In the rows, 128 means zero.
Each path below is one point turned by a fixed rotation once a step. After each direction that follows a path, write how fast that rotation turns it, in degrees each step (0 if it stays still).
Each turn is a multiple of 5 degrees from 10 to 175, or 0.
Each row of a path follows its step; steps can be skipped.
path 1
step 0: [123 123 125 125 120 131 124 125 130 131 130 127 132 131 128 128 136 135
 116 128 122 112 128 124 118 113 126 127 119 120 135 131 126 128 132 132
 118 126 123 117 140 119 122 124 147 131 124 133 131 122 137 124 125 127
 126 126 127 124 129 126 128 120 136 121 139 136]
step 1: [125 122 132 125 121 129 114 126 132 123 123 136 129 130 134 125 130 115
 137 130 123 129 134 137 116 137 128 115 132 135 121 117 126 128 122 133
 128 139 127 131 132 135 119 111 134 132 134 129 122 130 124 129 111 126
 129 120 137 126 121 128 121 127 125 122 128 134]
step 2: [124 121 133 141 133 134 124 125 124 121 127 124 112 121 137 122 126 130
 134 122 128 128 117 131 120 133 122 123 134 118 126 129 129 136 119 127
 129 119 129 128 124 131 121 136 120 116 139 118 135 130 134 141 130 123
 134 131 120 130 128 128 130 125 118 125 135 138]
step 3: [126 126 127 121 127 118 126 117 126 121 129 133 134 123 115 130 134 137
 138 122 130 127 132 124 117 128 134 130 127 121 142 131 133 134 130 132
 120 128 120 127 129 138 120 136 129 125 119 136 140 131 132 125 129 127
 116 134 118 145 132 129 134 135 128 130 126 127]
step 4: [127 121 119 109 132 122 130 129 126 126 134 127 130 122 130 125 125 132
 130 122 118 129 129 130 126 119 133 129 129 130 145 118 124 129 138 130
 132 139 129 129 119 119 121 116 134 135 140 119 126 129 129 130 125 115
 120 134 130 117 123 130 118 133 132 130 130 131]
step 5: [124 138 131 126 142 123 130 131 120 132 130 133 135 129 136 125 140 123
 117 120 128 124 116 135 119 131 129 115 123 131 125 122 125 127 113 125
 138 133 127 123 131 132 131 123 138 117 130 126 125 127 133 127 125 134
 133 134 115 119 125 121 130 120 130 119 128 137]
step 6: [134 127 138 125 128 140 116 120 131 137 132 123 129 134 140 122 131 120
 137 134 132 131 129 125 124 130 126 135 132 131 136 119 130 126 125 138
 128 124 123 118 124 145 131 128 127 123 128 136 134 127 132 138 128 122
 129 128 125 131 140 131 132 141 122 118 117 132]
step 8: [128 124 124 118 134 124 137 137 128 125 133 129 136 126 128 138 138 140
 117 123 114 121 131 126 132 122 133 133 130 123 119 127 122 132 124 133
 128 125 126 126 137 130 121 114 125 130 130 136 145 133 129 128 114 133
 127 140 125 123 131 133 134 125 123 136 130 133]
step 9: [128 124 126 122 123 135 125 121 119 133 127 126 126 132 130 118 136 121
 116 129 126 135 129 150 118 126 134 132 136 134 124 115 126 134 123 135
 128 129 126 130 128 125 132 122 122 132 131 129 124 125 137 137 124 135
 116 129 125 129 138 123 114 127 139 133 120 126]
step 11: [125 130 128 126 131 124 120 133 129 122 138 115 139 124 127 142 130 133
 136 134 117 132 122 122 128 129 133 133 131 117 130 133 125 124 129 141
 124 127 133 111 135 129 124 138 114 134 129 133 121 136 125 125 124 127
 125 122 117 135 127 120 129 129 124 120 120 130]
step 12: [120 133 115 126 131 127 135 120 133 130 131 131 123 131 128 136 127 133
 117 125 123 127 136 136 126 129 140 143 136 133 129 131 126 138 118 130
 125 122 137 118 130 134 122 123 133 134 138 127 123 124 130 127 132 115
 111 126 138 128 125 128 131 126 133 124 137 131]
[128 128 131 126 128 128 127 133 126 128 129 125 128 129 127 130 130 128
 126 127 130 128 131 127 127 130 127 128 127 124 129 128 126 129 130 126
 129 129 126 126 129 130 127 130 130 127 128 131 130 129 130 127 126 130
 129 128 128 130 131 126 129 127 128 127 129 126] : 135
